Each row is where one point has got to under a steady rotation. How many steps took it there?
The counts run from 0 to 136.
[ 32  18  21   6   9   1 -19   6  -5  31  21  -7   5 -12  -4  11  10  -1
  -7  12 -17  13   3  20  16 -24  -6  -6  -1   4 -16  -3 -28  -1  16  45
 -13 -12   6  -7   7  -3   9  20 -11   4  -9  18 -14  13 -14  16  -3  -8
  -1]
30
[ -5  13 -12 -15 -10 -19 -23  25  -4  21   2  -5 -19   6  12   9  -5   6
  -2   4  -1  27  14   0  11  -3  26  13  -1 -27 -17   3 -26   8  33  28
  20 -16   7   6   0  -2 -17 -10  -5  20 -30 -12  -6   9   7  -3  -9  -9
  -8]
15
[ 41  27  19  11  11  -1 -21   8   5  15  13  -2   6 -17 -16   6   6   6
  -1   5 -20  12  -1   9  12 -22 -12 -12  16   3  -3  10 -29 -12  16  35
 -27  -4 -16 -17   4   6  12  11 -13  19   9  21  -9  11  -9  -2   0  -9
   0]
33
[  2  22  10  -5  -4 -13 -10  31 -15  27 -20  -2   4   7  12   8  -6 -12
   0   4   6   2  17   2   9  10 -12   9   0   2   4  -3 -20  -1  31  19
 -19 -15  10  -5  14  -7  -3  13  -6  40  -9  26  21  29  23  -1  -9  -8
  17]
22
[ -1  15  -7   9 -17  -3 -20  -8 -21  11  -3  -1  -4  21 -10  -8 -10  21
 -13 -23 -12   3  -5   0 -19   4   3  12  12 -35   3   9 -22  -9  41  11
   9 -23  -9 -21  14  20  18 -22  -2   6  14   5  12  15   3 -25 -16  -1
   6]
79
[  7  10   8 -18  16 -11  -5  17  -6  17  -9  -6 -13  22 -11 -22  -1  -1
  20   2 -15  24  10 -21 -10   8 -12   7   6   7  11  -5 -34 -12  33  36
   5 -14  14   4   8  -2  11  -2   3  10 -25   7  14  15  30 -17   1   1
   7]
90
[ -8  11  15  -5 -14  -9   8  19 -17  26  10 -14   3   3   9  16  -1  -5
  -8   7  -7  21  13   3  -1  14  -3  30   6 -25 -16   6 -26 -14  18  17
 -11 -30  16  -1   4  18  -8  19  -6   3 -31  10  -8  37   7 -12 -15   2
   2]
123
[ 10  12   0 -18  -2 -10   6  -1 -25  18  11  -3 -13  -8 -13 -16  12 -11
   1   7  -2   2  19   8  -4  10 -20  22  19  16  -2 -14 -12   4  14  39
   0 -26  19  -2  -8  -7  13  -8 -26  11 -23  14   2  33   0   9 -29  -7
   7]
96
[-15  11   0 -12 -18   1 -18  16 -24  27  -2   2  17   8  11   2   3 -14
   1  24  -3  10   5  19 -10  19 -16  13   9 -20  14   7 -15   9  30  14
  10 -31  12 -14   3  16   0  13   4  -8 -22   3  12  20  14  25 -16   9
 -21]
54
[ -1  27  -9  12 -10 -14 -22  21  -4   8  -8 -12  -6  -6  -4 -15   1   7
 -12 -11 -15  17   7  -5   1 -16 -15   7  37 -21   9  29  -5  -2  31  27
  -6   1 -15  -8   3  17   2 -22 -11  31  14 -17  -4   7  -5 -25  -7   4
  11]
7
[ -2  16  -4  -7  -4 -19 -23  30   4  21   0  -9 -15   4  13  10  -9   3
   2  12   0  33  16  -6  18  -4  30   8   2 -17  -8   0 -25   7  31  22
   6 -20   5   8  -4  -5 -11  -3  -9  31 -28   3   5  15  18  -3  -7  -9
   2]
17
[ 32  34 -15  11 -20  -9 -22  -3 -14  20  -5  -6 -11  -8 -23   1   7  -1
 -14 -16   5  -7  -7  15  -4   4  -5  14  12  -9 -16  22 -27   3  14  32
  -7  -6  -6 -12  10   6  13 -33   1   6   3  -6 -11  17 -11 -15  -4 -24
   0]
107
[-13  15   0  -9 -22  -2 -16  16 -23  23  -8   5  16  10  10   2  -1 -11
   3  19  -1   9   4  17 -16  25 -20  17  10 -24  17  11 -16   5  33   9
   4 -29   8 -17   6  20  -2  11   4  -5 -19   6  16  21  17  17 -18  10
 -20]
53
[-10  14  10   2  -1  -4  -1  29 -11  28  13 -13  14 -15   8   9  13  -5
 -11  23 -24  30  16   2  10 -12 -16   9  24  -2   5   4  -6  -4  16  28
 -12 -23   9  -2   0  14  -4  28 -16  15 -22   7   3  25   4   8 -10  13
  11]
127
[  2  16  13  -3  23   6 -28  17  -5  24   2 -14   9   5  -9  -5  10 -17
  11  27 -18  33   0   2   8  -9 -13  -5  10   6  12  -2 -24  14  21  28
  11 -25   2 -10  -9  10   8  22  12 -11 -21   3   8  12  15  28   4 -16
 -10]
59
[ 28  23   1  -9  -9 -14 -16   8 -13   2   7  11   3 -14 -14   9  -4  13
   0  -7  -7 -11   3  13  -3   4 -32  -7  24 -10   3  23 -23 -17  25  25
 -19   6 -25 -31  10  16   4   4  -6  19  15  12 -18  13 -17 -14  -9 -10
 -15]
37
[ -7  18 -11  -4 -11 -31 -49  30   0  18   6 -10  -6  -5   1   6 -25  16
 -13  10 -10  16   5 -19  22   7   8  -5  13 -10  -3  25  -9  -7  19  21
 -10  -9   6  -5   7   5   3  -2  23  15  -5   2  -8  16  -3 -24   5   7
  -4]
115
[  2  22   5  -6   1 -16 -21  32   3  21 -11  -9 -10   4  11   8 -11  -3
   3  14   0  27  16  -9  16  -1  18   6   1  -8   0  -3 -19   4  32  18
 -11 -22   4   3   0  -7  -7   1  -8  42 -19  16  18  24  25  -4  -5  -8
  12]
19
[ 12  17  -5 -10   3 -14  -6   3 -22  22  14  -5 -10 -18 -14 -16  12  -9
  -8  16 -10   6  18   8  11   0 -17  13  22  22   2 -12   0  12  12  47
   1 -21  20   0 -10 -11  15  -8 -24   9 -16  13   2  26 -10  14 -23   0
   8]
98
[ -1  29  -3   5 -17 -12 -13  18  -6  12 -13   5  10  11   3  -1 -11  -5
   7  15  -6  22   2   6 -15  27  -7  13   7 -32  25  12 -17  -5  40  -4
  -9 -22  -7 -17   5  21  -5  -1   1   7  -8  14  22  21  20  -9  -9  11
 -14]
50
[ -1  10  -2 -13  12  -9 -18  -6 -37   5  17  -5  -5  -4 -21  -3  -2  -2
 -12  -6  -5  -7  10  18   5   5 -27   5  21  -1  -1  -9  -6  13  21  20
  16 -24 -16 -33 -12   5  15   7  -2  -3   8  11 -10  27 -25   9 -25 -33
  -3]
68
[  2  20   1  -6   0 -18 -22  32   3  21  -6 -11 -13   5  11  10 -10  -1
   2  14  -3  32  16  -8  16  -5  26   7   1 -12  -4  -4 -23   6  32  19
  -2 -23   5   6  -5  -7  -9  -2  -8  38 -24  12  12  21  22  -3  -5  -8
   6]
18
[ 39  44 -12  17   3 -16 -22   5  -9  24  -9 -10  -9  -6 -25 -12   7  -9
  -7  -7  -8   6  -5  10   7  -3 -20   5   9   8   3  13 -15   7  17  42
 -10   7   0  -6  12  -4  15 -25  -1   3   6  -4   1  10 -14 -11   6 -17
  13]
104
[ 19  28  -1  -2  10  -2   7  31 -16  27 -10  -2   5  -4 -11  12  24  -6
   5  -5 -19  14   5  19  -3  -9 -40   5  13  -6   5   6 -28  -1  25  33
   5  12 -17 -13  17  12  -7  19  -9   8 -10  -9  -3   8  -2   4   2 -25
   6]
133
[ 12  21 -19  -2 -33 -13 -39   2 -14  17  12  -5 -10 -17 -11  10  -2  11
 -23  -2   5  -7  -3   7   7   3  12   8  20 -15 -24  27 -18   2   8  27
  -6 -22  -1 -16  -2   9  10 -29   1  13  -4  -4 -18  19 -11 -11 -14 -13
  -9]
110
[ 10  12   8 -18  14 -10   3  13  -9  15 -11  -7 -13  22 -12 -21   2  -4
  21  -1  -9  21  13 -18 -13  12 -16  13   8   6   9  -6 -36 -13  33  34
   3 -17  12   2   6   0  10  -3  -2  11 -27  11  13  20  31 -15  -3  -6
   9]
91
[  3  21   9  -8  -6 -11  -9  29 -22  30 -19  -3   7   8  11   8  -4 -12
  -2   2   6  -4  16   9   8  11 -21   9  -2   4   0  -3 -20  -2  31  25
 -17 -12  13  -5  17  -8  -1  17  -4  32  -8  25  19  30  16   4 -11  -7
  16]
23
[ 16  21  -7  -2   6 -15 -12   6 -17  23  14  -7  -9 -18 -14 -17  11  -9
  -9  15 -13  11  15   8  15  -6 -17   9  22  26   7  -7   3  15  12  50
  -1 -14  17  -1  -8 -13  14  -7 -20  10 -12   9   2  21 -14  13 -20   1
  11]
99
[ -5  23 -17  -3 -17 -18 -21  26 -17  12 -16  -4  -8   1   4 -11  -2   7
  -7 -19  -7   4   9   0  -3  -2 -17   9  29 -25   6  31 -11  -2  36  29
   3   9  -8  -8  13  15  -5 -20  -5  27   7 -22  -6   6  -4 -22  -7   1
   4]
9
[ 11  13  16  -9  -6  -5  -9  14 -28  40   1  -1   7   3  10  11   4  -9
  -9   2   1 -10  11  25   9   2 -23   9  -8   3 -13  -5 -23   2  25  37
  -9 -11  20  -5  21  -8   1  24  -6  10 -14  20  -1  24  -5  18 -13 -10
   3]
26
[ 13  24  16   0  30   6 -19  11  -7  10  -8 -15   4   4 -22  -9   8 -20
  12  10 -10  22   1  -2   0  -4 -27  -4  17  10  11  -3 -32   5  21  20
  -1 -20 -16 -23 -11  11  11  16  10   4  -6  10   7  19  17  11   4 -36
   1]
62
[-10  20  -2  -5 -23  -4 -12  17 -19  20 -14   5  14  11   8   2  -3 -12
   3  16  -1  11   4  14 -16  29 -17  18  11 -27  19  12 -16   1  34   1
  -3 -27   3 -17   7  20  -5   5   2   1 -14  10  21  22  19   6 -16  10
 -19]
52
[ 13  23  -8  -1  -9 -32 -28  12   4   9  26   6 -11  -6  -2   7 -19  19
   1  19 -20  34   4   9  10   9  12  -1   1 -35   9   8 -10  -1  29  16
   7  -5 -11 -12  -3  11  -7  -1  -2  -7 -10   6 -12   7 -19 -11 -11  11
 -30]
44
[ 38  26  15   9   6  -3 -20   8   1   9   9  -1   6 -17 -16   7   3   6
   0   3 -19   8  -1  10   7 -18 -19 -13  21   2   0  14 -29 -16  16  32
 -27  -1 -20 -24   5  10  10  10 -12  23  14  20 -10  13  -8  -7   0 -12
  -2]
34
[ 14  28   0   2  11  -3   4  35 -15  26 -10  -3   9  -4  -6   8  21  -8
   3   0 -23  16   5  12   2 -12 -44   3  16   0  11   6 -22  -1  24  33
   0  13 -12 -10  18  10  -6  24 -10   9 -11  -5   3   8  -2   5   4 -17
  11]
132
[-11  10  13  -2  -6  -4   4  25 -12  26  17 -13  12 -13  10  11  11  -5
 -11  21 -21  29  17   3   9  -7  -9  16  24 -11  -3   2 -10  -7  14  25
 -11 -28  13  -2  -3  17  -3  29 -19  13 -27   9   0  30   2   5 -15  11
  10]
126
[-17  -7  -4 -20   0 -10 -32  15 -10  19  11  -3  -8  15   3 -17  -4  23
   2  12 -26  26   9 -18  -1  -6   9  -5  13  -5   8   5 -19  -3  36  38
  20 -24  20   2   6   0  11  -1   4   5 -20   1  11   5  17  -5  -7  19
  -2]
86
[  3  17  -6   9  21 -20 -35  -4 -19  10  24 -10 -12   0 -18  -9 -15  15
 -18  -3 -24  20   3   8  20  -9  -3  -5   9 -10   7 -10   3  16  29  22
  18 -12 -14 -19  -7   1  18   1   0  -9  16   8  -3  12 -37  -3 -12 -13
   2]
72
[ -2  18   6   3   9  -5  -1  36 -12  29   3 -11  16 -12   3   5  15  -7
  -5  16 -29  29  14   4  12 -16 -31   2  26   3  13   5  -8  -3  20  33
 -10  -7   2  -5   9  12  -3  31 -12  16 -15   2   7  17   1   9  -2   7
  16]
129
[ -6  11 -15 -16 -15 -21 -23  26 -12  22  -1  -5 -20   7  14   8  -7   8
  -3  -1   1  19  12   2   7   1  18  13   3 -29 -16   7 -25   9  34  31
  23  -9   6   5   4  -1 -16 -13  -3  18 -29 -17 -12   7   3  -5 -12  -9
 -10]
14
[ -7  15 -16  -5 -17 -28 -52  26  -2  16   9 -10  -6 -10   1   8 -20  19
 -18  10  -9  12   6 -16  23   3  10  -5  18  -9  -7  29  -8  -3  16  24
 -10 -12   7  -8   1   4   5  -8  18  16  -6   1  -8  15  -7 -19  -1   6
  -3]
114
[ 24  26  -6  -5   0  -1   5  22 -17  19  -3   5  -2  -7 -16  18  26  -2
   3  -7 -13  10   1  26  -7  -8 -31   9  12 -11  -9   0 -33   3  23  30
  12   3 -22 -17   9  10  -6   9 -15   7 -15  -8 -10   8  -8   8 -10 -38
  -2]
135
[  8  16  13 -10  -7  -7  -7  20 -30  38  -8  -3   9   5  11  10   1 -12
  -6   1   4 -11  14  21   8   7 -25   9  -8   4  -9  -5 -21   2  27  32
 -14 -11  18  -6  21  -8   0  21  -7  17 -11  23   7  27   2  14 -14  -9
   7]
25
[ 11  13  -2 -14   0 -12   1   0 -24  19  14  -5 -11 -13 -11 -16  13  -9
  -6  13  -5   3  17  10   3   5 -19  16  23  22   0 -12  -5   8  14  46
   3 -25  19  -2 -10 -10  14  -7 -26  12 -20  14   1  29  -6  13 -27  -4
   7]
97
[ -5  26  -2   2 -21  -8 -11  16 -13  16 -12   4  13  10   5   2  -9 -10
   6  14  -3  17   3  11 -16  28 -14  15   9 -29  23  12 -17   0  37  -1
  -6 -23  -1 -16   6  22  -4   2   2   6 -10  10  19  22  22  -2 -11   9
 -15]
51
[ 15  14 -11 -18 -17 -27 -21   8 -19   5  23  14  -6 -11  -7  10 -12  21
  -4  -1 -11  -5   5  21   0  13 -19  -2  14 -24   0  16 -14  -8  26  24
   2   4 -15 -24   7  16  -2   1  -5   1   1   6 -26  10 -30  -9 -19  -2
 -30]
40
[ 31  37 -11  15  11 -18 -22   8  -8  26  -2 -10  -8 -11 -22 -17   7 -10
  -7   3 -16  14   2   8  17  -7 -20   0  14  21  10   4  -4  11  15  48
  -8   4   8  -1   7 -12  16 -16  -8   8   2   0   4  11 -17  -1   2  -7
  14]
102
